Every row has a hidden score. How much higher is the second row's score than the first row's in each pair? 15 means about the same, 30 much higher and 0 much lower. The score is a weighted sum of the row's numbers plus the product of two more (or one squared), each taken from its middle value.
[2.25 0.11 0.57 -0.50 -0.42 1.27 0.26 -1.28 0.11 0.79]
[0.49 0.91 0.16 0.14 1.05 -0.47 -1.12 -0.34 0.21 2.12] ~ 11
[1.31 1.98 -0.41 0.38 1.79 1.55 0.67 -0.71 0.68 1.43]
[-1.76 0.33 0.18 -0.22 1.83 -0.64 0.19 1.69 0.00 1.17] ~ 21
[0.39 0.67 1.20 -0.61 0.10 -2.08 0.17 -0.66 0.42 0.61]
[-1.04 0.58 -0.18 0.79 0.60 -1.58 0.62 1.20 0.46 -0.60] ~ 16
[-0.48 -1.07 -1.12 1.22 0.06 0.44 0.26 0.70 0.31 -1.12]
[1.49 0.19 0.80 -0.33 -0.64 0.16 -0.44 -1.91 0.26 1.05] ~ 15
[-0.07 -1.26 1.02 -1.44 -0.93 0.01 -0.84 0.71 -1.14 -0.95]
[-0.46 -1.81 0.27 -0.26 0.59 -0.30 -0.66 0.80 -0.52 -0.85] ~ 10
[-0.30 -0.10 -1.45 1.34 -0.62 0.89 0.31 0.71 1.00 -1.05]
[0.54 1.05 -0.87 0.36 -0.06 -0.59 0.22 0.85 1.39 -0.87] ~ 18
[-0.54 -1.88 0.54 0.33 0.97 -0.03 -0.38 0.94 -0.29 -0.66]
[0.59 0.60 1.26 -0.39 -0.35 -2.07 0.00 -0.54 0.25 0.92] ~ 17
[1.07 1.23 -1.08 0.46 -0.71 -0.90 0.14 -0.01 1.50 -1.01]
[-1.74 -0.47 0.88 0.32 -0.32 -0.92 -0.40 -0.23 -1.20 1.20] ~ 15
[0.57 1.02 0.73 -0.61 0.53 -1.50 0.29 0.01 1.07 -0.07]
[-0.17 -0.35 0.53 0.23 -0.61 0.67 -0.66 -1.45 -1.05 0.68] ~ 15
[0.36 -0.65 0.25 -1.37 -1.32 -0.16 -0.79 -0.14 -0.30 -0.75]
[0.67 1.88 -0.78 0.49 1.95 1.17 0.22 -1.11 0.51 1.81] ~ 11
[1.89 0.03 0.31 -0.38 -0.35 0.94 -0.45 -1.59 0.16 0.90]
[-1.09 -0.93 -0.99 0.10 -2.07 -1.62 0.56 -0.66 -0.25 -1.28] ~ 20
[0.30 0.61 1.85 -0.80 -0.18 -2.22 0.40 -0.46 -0.25 0.54]
[-0.50 -0.81 -0.87 0.87 -0.68 0.52 0.33 1.17 0.50 -1.03] ~ 10
[-1.24 1.18 0.26 0.21 2.11 -0.26 0.19 1.76 0.12 1.39]
[0.90 1.30 -0.95 0.15 2.05 0.90 -0.03 -0.89 0.29 1.65] ~ 7
[1.06 1.74 -0.16 0.41 1.26 1.40 0.79 0.26 1.10 1.25]
[0.18 -0.22 0.34 0.43 -0.68 0.97 -0.42 -1.73 -0.55 0.99] ~ 11
[-0.62 -2.04 0.61 0.41 1.16 0.06 -0.47 1.07 -0.73 -0.74]
[-1.83 0.32 0.05 0.30 0.68 0.23 -0.69 0.21 -0.94 1.66] ~ 14
[-1.36 -1.30 -2.23 0.71 -1.32 -0.70 0.78 0.34 -0.06 -1.11]
[-0.54 0.35 -1.61 1.66 -0.23 -0.96 0.99 1.45 1.22 -0.87] ~ 15
[-0.26 -0.41 0.34 0.49 -0.94 1.61 0.64 -1.82 -1.32 -0.04]
[0.09 1.23 -1.23 1.37 0.77 0.31 0.84 1.98 1.38 -0.66] ~ 13
[1.47 -0.64 0.69 -1.14 -0.61 1.08 -0.65 0.13 -0.36 -0.36]
[-0.27 1.13 -0.48 0.79 0.88 -0.24 0.35 1.15 0.85 -0.22] ~ 7
[-1.09 1.16 -0.50 0.37 1.57 -0.12 0.71 1.76 1.11 0.54]
[0.73 1.19 0.05 -0.06 -0.12 -0.87 0.38 0.19 1.51 -1.03] ~ 20
[-1.74 -1.65 0.09 0.18 0.70 0.43 0.30 -0.13 -1.50 -0.49]
[-0.19 -1.30 0.54 -1.60 -0.30 0.40 -0.81 0.62 -1.23 -0.56] ~ 16
[-0.04 -0.30 -0.75 -0.06 -1.88 -0.91 -0.13 -1.05 0.00 -1.27]
[0.23 -0.28 0.89 0.10 -0.38 0.29 -0.86 -1.41 -1.20 1.18] ~ 9
[0.79 1.22 0.90 -0.17 0.32 -1.57 0.41 0.10 0.87 -0.26]
[0.87 0.23 -1.93 -0.02 -1.63 -0.38 -0.37 -0.05 1.26 -0.94] ~ 9
[0.30 0.93 1.11 -0.84 0.21 -1.65 0.34 -0.01 0.85 0.02]
[1.06 1.64 -0.47 0.28 -0.17 -1.19 0.24 0.20 1.52 -0.99] ~ 19
[2.45 0.46 0.39 -0.65 -0.41 1.35 -0.41 -1.11 -0.12 0.78]
[1.12 1.59 -1.00 0.11 -0.68 -0.78 0.04 -0.08 1.51 -1.06] ~ 11
[0.45 1.10 1.37 -0.33 -0.01 -1.65 0.72 -0.21 0.89 -0.04]
[0.57 0.11 1.37 -0.71 -0.23 -1.83 -0.30 -0.68 -0.06 1.25] ~ 15
[-0.18 -1.18 -0.17 -0.58 -1.16 -0.20 -0.84 0.22 -0.38 -0.79]
[0.00 -1.45 0.56 -1.49 -0.57 -0.52 -1.20 0.55 -0.71 -0.61] ~ 18
[0.57 -1.19 0.91 -1.48 -0.65 0.61 -0.73 0.65 -0.20 -0.83]
[-1.10 -1.84 0.23 0.34 0.50 -0.26 0.11 0.74 -0.84 -0.97] ~ 14
[0.30 -0.63 0.39 0.62 -0.49 1.43 -0.28 -1.71 -1.21 0.72]
[-1.80 -1.42 -0.19 0.21 0.58 -0.03 0.47 0.09 -1.22 -0.88] ~ 22
[1.02 1.38 -0.42 -0.12 -0.28 -1.15 0.33 0.24 1.21 -0.99]
[-1.92 -1.40 -0.21 0.28 -1.03 1.09 0.63 -0.91 -1.95 -0.98] ~ 18
[0.04 -0.41 0.75 0.26 -0.71 1.18 -0.31 -1.80 -0.73 0.80]
[0.46 1.37 -0.90 0.46 1.10 1.86 0.60 -0.88 -0.12 1.05] ~ 14
[0.31 -1.17 1.31 -1.72 -0.87 0.39 -0.70 0.88 -0.72 -0.98]
[0.08 -0.25 0.79 0.34 -0.68 1.13 -0.24 -1.69 -1.00 0.37] ~ 11
[0.66 1.25 -0.15 0.83 1.46 1.37 0.65 0.58 0.57 0.62]
[2.45 0.26 0.43 -0.61 -0.81 1.15 -0.24 -0.89 0.04 0.47] ~ 24
[-1.21 0.72 -1.41 1.61 0.23 -1.20 1.13 1.75 0.86 -0.82]
[0.15 0.45 1.56 -0.83 -0.31 -2.16 0.02 -0.32 0.44 0.66] ~ 15
[0.72 1.16 -0.35 0.68 1.27 1.43 0.69 -0.35 0.37 0.83]
[1.13 0.12 -1.18 -0.58 -2.17 -0.46 -0.41 -0.22 0.88 -0.80] ~ 19
[0.01 -1.58 0.97 -2.00 -0.38 0.24 -0.89 0.66 -1.02 -0.99]
[0.52 -1.08 1.46 -1.74 -0.54 0.76 -0.56 0.60 -0.55 -0.77] ~ 16
[-2.18 -1.28 -0.14 -0.12 -0.79 1.00 0.52 -0.49 -2.35 -1.22]
[-0.06 -0.39 0.33 0.30 -0.79 0.70 -0.19 -1.49 -0.87 1.19] ~ 7
[0.79 1.49 -0.28 -0.18 -0.29 -1.28 0.08 -0.48 1.81 -0.93]
[-0.85 -1.95 0.64 -0.11 0.78 -0.17 -0.63 1.02 -0.44 -0.72] ~ 3
[0.54 0.33 1.21 -0.82 -0.22 -1.91 -0.65 -1.06 -0.23 1.06]
[-0.11 0.10 -1.82 0.87 -0.54 0.72 0.51 1.16 0.94 -1.37] ~ 11
[-0.63 0.44 -1.80 1.84 -0.13 -1.22 0.89 1.44 1.32 -0.93]
[-0.57 -0.03 -2.04 1.05 -1.46 -1.10 1.23 0.15 0.57 -1.50] ~ 17
[-0.04 0.67 -1.60 0.87 -0.16 0.62 0.96 1.78 1.46 -0.94]
[-1.82 0.44 0.12 0.81 0.75 -1.44 0.78 1.39 0.31 -0.44] ~ 14
[-0.44 -0.97 0.66 -0.93 -0.83 0.87 -0.31 -0.12 -1.28 -0.94]
[0.89 -0.02 -1.08 -0.16 -1.56 0.12 0.10 -0.18 1.59 -1.15] ~ 8
[-0.01 0.61 -1.59 1.03 -0.03 0.50 0.70 1.17 1.11 -0.92]
[1.24 0.81 -1.41 -0.33 -1.68 -0.13 -0.03 -0.44 1.15 -1.24] ~ 16
[-1.30 -1.28 -0.68 -0.43 -1.23 -1.11 0.04 -0.49 -1.12 -1.06]
[-0.66 0.99 0.40 0.32 1.82 -0.37 -0.67 0.65 0.13 1.83] ~ 9
[0.60 1.39 -0.08 0.45 -0.21 -1.73 0.20 0.19 1.14 -1.16]
[-0.03 0.28 -1.97 1.18 -0.80 0.56 0.33 0.98 1.20 -0.93] ~ 1
[0.95 0.48 -1.44 -0.30 -1.17 -0.04 -0.44 0.14 1.07 -1.08]
[-0.58 0.19 -2.06 1.32 -0.41 -0.89 1.28 1.02 0.78 -1.33] ~ 16
[-0.06 -0.19 1.02 -0.16 -0.64 -0.60 -0.93 -1.15 -0.38 1.21]
[-1.07 0.35 0.96 -0.05 0.24 -2.24 0.26 0.77 -0.21 0.37] ~ 19
[1.61 0.36 0.06 -0.34 0.14 0.62 -0.42 -1.82 0.19 1.30]
[2.33 0.05 0.33 -0.19 -0.75 1.10 -0.11 -0.74 -0.06 0.55] ~ 29
[0.56 1.09 0.98 -0.55 -0.04 -1.92 0.34 -0.12 0.63 -0.27]
[1.26 1.69 0.25 -0.09 0.00 -0.94 0.45 -0.18 1.35 -0.83] ~ 17
[-0.25 -0.15 -0.06 0.15 -0.46 1.31 -0.49 -1.92 -0.94 0.61]
[-0.72 -1.70 0.19 0.15 0.90 -0.18 -0.18 0.87 -0.38 -0.96] ~ 13
[-0.78 -1.13 0.65 0.32 0.85 0.37 -0.06 0.89 -0.03 -0.30]
[0.42 1.51 -0.89 0.52 1.27 1.58 0.75 -0.77 0.08 1.07] ~ 15
[-0.06 -0.54 0.10 0.36 -0.43 1.18 -0.12 -1.90 -1.43 0.46]
[1.83 0.30 -0.09 -0.45 -0.19 0.88 -0.60 -1.83 0.12 1.15] ~ 9
[1.84 0.53 0.00 -0.53 -0.13 1.21 -0.05 0.10 0.70 0.41]
[-0.40 -1.47 -0.59 0.29 0.09 0.05 -0.10 0.67 -0.08 -0.94] ~ 5
[0.96 1.65 -0.83 0.61 1.89 1.64 0.30 -0.66 0.95 1.35]
[-0.74 -1.22 0.51 -0.15 1.09 0.11 -0.26 0.82 -0.30 -0.75] ~ 21
[-0.63 -0.94 0.45 0.59 1.51 0.36 0.02 0.87 -0.37 -0.45]
[-0.07 -0.57 0.41 0.32 0.00 0.68 -0.51 -1.65 -1.04 1.13] ~ 14
[-1.61 0.37 0.11 0.49 1.48 -0.61 -0.31 1.35 -0.12 1.60]
[-0.13 1.27 -0.27 0.78 1.23 -0.16 0.78 1.32 1.36 -0.12] ~ 9
[0.90 0.63 -0.96 -0.36 -2.11 -0.49 -0.57 0.03 0.93 -1.08]
[0.14 -0.30 0.65 0.10 -0.53 1.06 -0.24 -2.00 -0.85 0.99] ~ 15
